In the rows, 128 means zero.
Each path below is one point turned by a fixed rotation once a step. After each direction that follows a path, write how fast that rotation turns it, in degrees each step (0 if it stays still).
Each turn is a multiple of 5 degrees from 10 to 175, or 0.
Each row of a path follows its step; steps can be skipped.

step 0: [138 132 125 129 125 128 117 124 133 125 128 119 116 141 121 131 108 127
 146 125 130 125 129 134 123 130 120 118 137 125 134 115 120 136 123 124
 139 130 125 121 144 124 128 129 131 126 128 115 145 137 118 127 133 125
 140 122 134 136 134 133 127]
step 1: [132 129 127 116 135 123 121 149 121 130 135 132 124 139 140 129 121 133
 139 123 123 140 129 131 118 129 135 121 143 121 128 133 119 139 116 139
 146 130 126 128 144 136 123 136 130 120 133 129 122 133 119 125 135 131
 131 128 123 129 121 125 124]
step 2: [127 128 129 121 117 128 126 122 134 121 128 134 118 125 130 140 123 131
 142 108 123 117 125 132 127 114 137 123 135 117 130 127 136 127 109 137
 133 123 132 147 133 129 134 139 124 123 125 131 125 125 123 125 137 142
 134 116 118 135 133 130 121]
step 3: [135 132 128 128 117 136 120 119 124 112 121 138 118 130 124 131 131 131
 129 121 142 124 132 135 123 135 129 105 134 131 137 127 127 124 115 142
 134 122 127 120 138 127 136 142 127 113 134 129 124 141 121 132 125 122
 133 127 124 127 139 123 134]
step 4: [131 134 127 120 125 142 120 135 136 132 126 126 129 133 116 132 120 135
 145 130 136 128 132 142 118 115 135 124 134 120 139 130 127 137 133 137
 144 119 133 118 136 115 122 138 123 119 134 125 127 127 119 117 121 119
 137 122 134 126 129 133 119]
step 5: [126 136 122 118 122 118 122 136 118 126 129 127 120 119 128 127 129 131
 137 120 120 130 141 136 123 122 120 124 140 132 127 128 129 137 124 127
 143 111 136 136 153 120 124 134 133 126 130 128 139 135 122 124 144 134
 133 132 127 119 135 135 124]
step 6: [127 136 120 124 131 127 119 121 130 116 122 132 135 134 134 131 111 135
 134 122 121 131 124 121 123 125 126 124 138 120 142 132 132 127 124 138
 143 136 137 139 139 134 142 144 132 118 121 134 127 148 132 127 137 131
 136 123 128 129 130 138 126]
step 7: [132 134 122 118 126 130 116 134 130 122 135 126 122 135 124 128 124 131
 136 108 140 127 128 139 129 134 132 124 129 116 125 115 126 122 118 138
 133 135 142 123 134 111 127 143 120 113 119 135 126 134 117 139 124 135
 139 128 122 127 125 122 129]
step 8: [113 124 129 119 119 127 123 127 119 123 137 130 117 146 126 130 128 128
 147 124 139 120 136 139 125 115 135 119 130 126 143 117 131 132 124 134
 139 125 129 121 144 129 127 140 122 131 140 118 134 139 128 131 125 131
 125 128 130 134 128 135 123]
step 9: [128 137 115 132 122 124 114 131 128 129 124 128 115 131 117 126 117 140
 135 128 130 130 128 125 132 125 137 112 141 120 129 135 133 138 109 132
 143 134 122 128 144 127 121 129 129 126 136 126 135 127 117 122 146 126
 139 129 134 129 131 138 130]
[130 131 129 127 127 124 128 131 130 131 129 125 130 125 127 126 125 129
 126 131 126 127 131 129 128 126 127 125 128 129 127 127 130 133 125 125
 127 126 126 127 128 130 127 127 127 128 127 126 130 133 130 126 127 124
 130 128 125 129 123 129 128] : 80
[129 125 126 127 124 129 129 128 127 125 128 126 130 126 129 130 125 131
 123 126 124 126 126 128 128 130 130 129 127 132 126 129 129 129 124 129
 129 129 129 129 125 126 132 129 126 124 130 129 128 130 132 130 128 131
 128 125 132 128 128 125 127] : 90

step 0: [123 131 125 120 121 137 138 119 131 124 138 119 118 116 136 134 130 120
 117 123 131 131 134 125 133 121 126 132 124 127 130 120 118 121 144 128
 140 135 139 118 130 127 127 142 127 134 136 142 137 130 139 111 129 135
 117 126 135 134 122 131 124]
step 1: [132 132 110 126 134 131 118 113 128 128 140 123 131 116 123 134 131 118
 126 148 132 124 132 138 137 123 128 134 119 123 119 135 120 134 123 127
 125 133 136 123 135 117 127 128 121 134 128 110 124 120 124 133 120 128
 133 118 122 119 118 123 136]
step 2: [122 129 115 131 116 132 114 139 136 132 130 124 121 127 137 129 126 125
 123 127 111 113 114 133 124 124 131 135 124 124 133 144 136 137 131 119
 134 135 120 133 132 122 130 134 137 131 132 142 126 124 138 133 127 144
 122 120 133 119 131 126 123]
step 3: [121 130 123 121 138 126 138 127 123 133 127 127 133 110 131 141 133 117
 123 122 124 134 127 127 136 135 128 124 132 127 120 127 138 130 114 120
 137 118 128 117 123 125 130 146 147 142 118 126 125 120 121 120 134 131
 139 124 137 129 128 128 123]
step 4: [110 123 119 114 123 126 140 131 141 136 136 121 114 126 138 128 131 120
 130 139 152 124 128 123 138 133 135 133 121 125 136 129 120 120 129 125
 132 136 140 140 129 125 129 135 135 124 137 122 130 126 137 127 127 124
 127 124 133 126 130 132 125]
step 5: [127 140 132 120 119 122 121 124 124 117 139 136 128 120 118 131 133 120
 126 131 118 130 132 135 138 121 122 136 131 131 126 129 120 140 123 130
 135 136 138 137 135 109 129 135 125 140 133 117 133 138 132 132 124 142
 135 127 140 121 134 117 130]
step 6: [138 140 112 122 123 141 124 123 137 127 128 123 130 123 146 121 127 112
 122 124 116 133 135 125 124 131 131 142 118 116 132 135 130 130 131 126
 123 130 129 117 132 124 123 140 134 120 134 144 134 130 124 122 129 125
 130 118 138 117 132 132 126]
step 7: [127 124 123 116 138 128 127 136 126 133 133 112 120 115 133 136 122 108
 121 126 130 127 122 141 133 120 134 137 132 124 127 120 141 131 121 125
 131 120 135 134 131 126 133 127 125 135 120 120 124 123 125 141 140 131
 133 120 130 129 108 128 131]
step 8: [117 138 120 128 123 130 146 134 141 125 136 127 124 127 136 137 137 125
 133 138 120 131 118 131 139 134 133 128 126 128 138 135 121 122 125 119
 140 120 128 134 124 130 125 129 134 134 139 134 123 119 138 143 126 139
 124 133 134 115 140 130 143]
step 9: [111 124 137 123 125 129 129 121 111 123 137 135 129 109 132 128 132 120
 125 120 126 132 139 126 128 131 128 124 128 119 124 126 136 129 119 121
 144 146 142 122 141 129 122 128 138 130 135 126 135 133 124 128 126 135
 137 121 133 113 130 131 126]
[131 132 126 129 127 126 131 128 128 128 127 128 128 126 129 129 127 128
 126 125 128 130 132 129 126 130 130 124 131 126 125 132 125 126 129 122
 129 131 129 125 130 130 129 129 128 128 128 130 129 131 126 126 134 129
 129 130 127 129 129 127 127] : 120
[127 126 125 130 129 124 124 128 130 132 127 129 127 127 128 127 130 131
 131 128 129 125 130 127 130 130 129 130 129 130 126 128 128 132 125 127
 126 129 128 130 127 123 130 132 132 130 127 128 127 131 129 124 130 126
 126 128 127 130 131 130 126] : 40
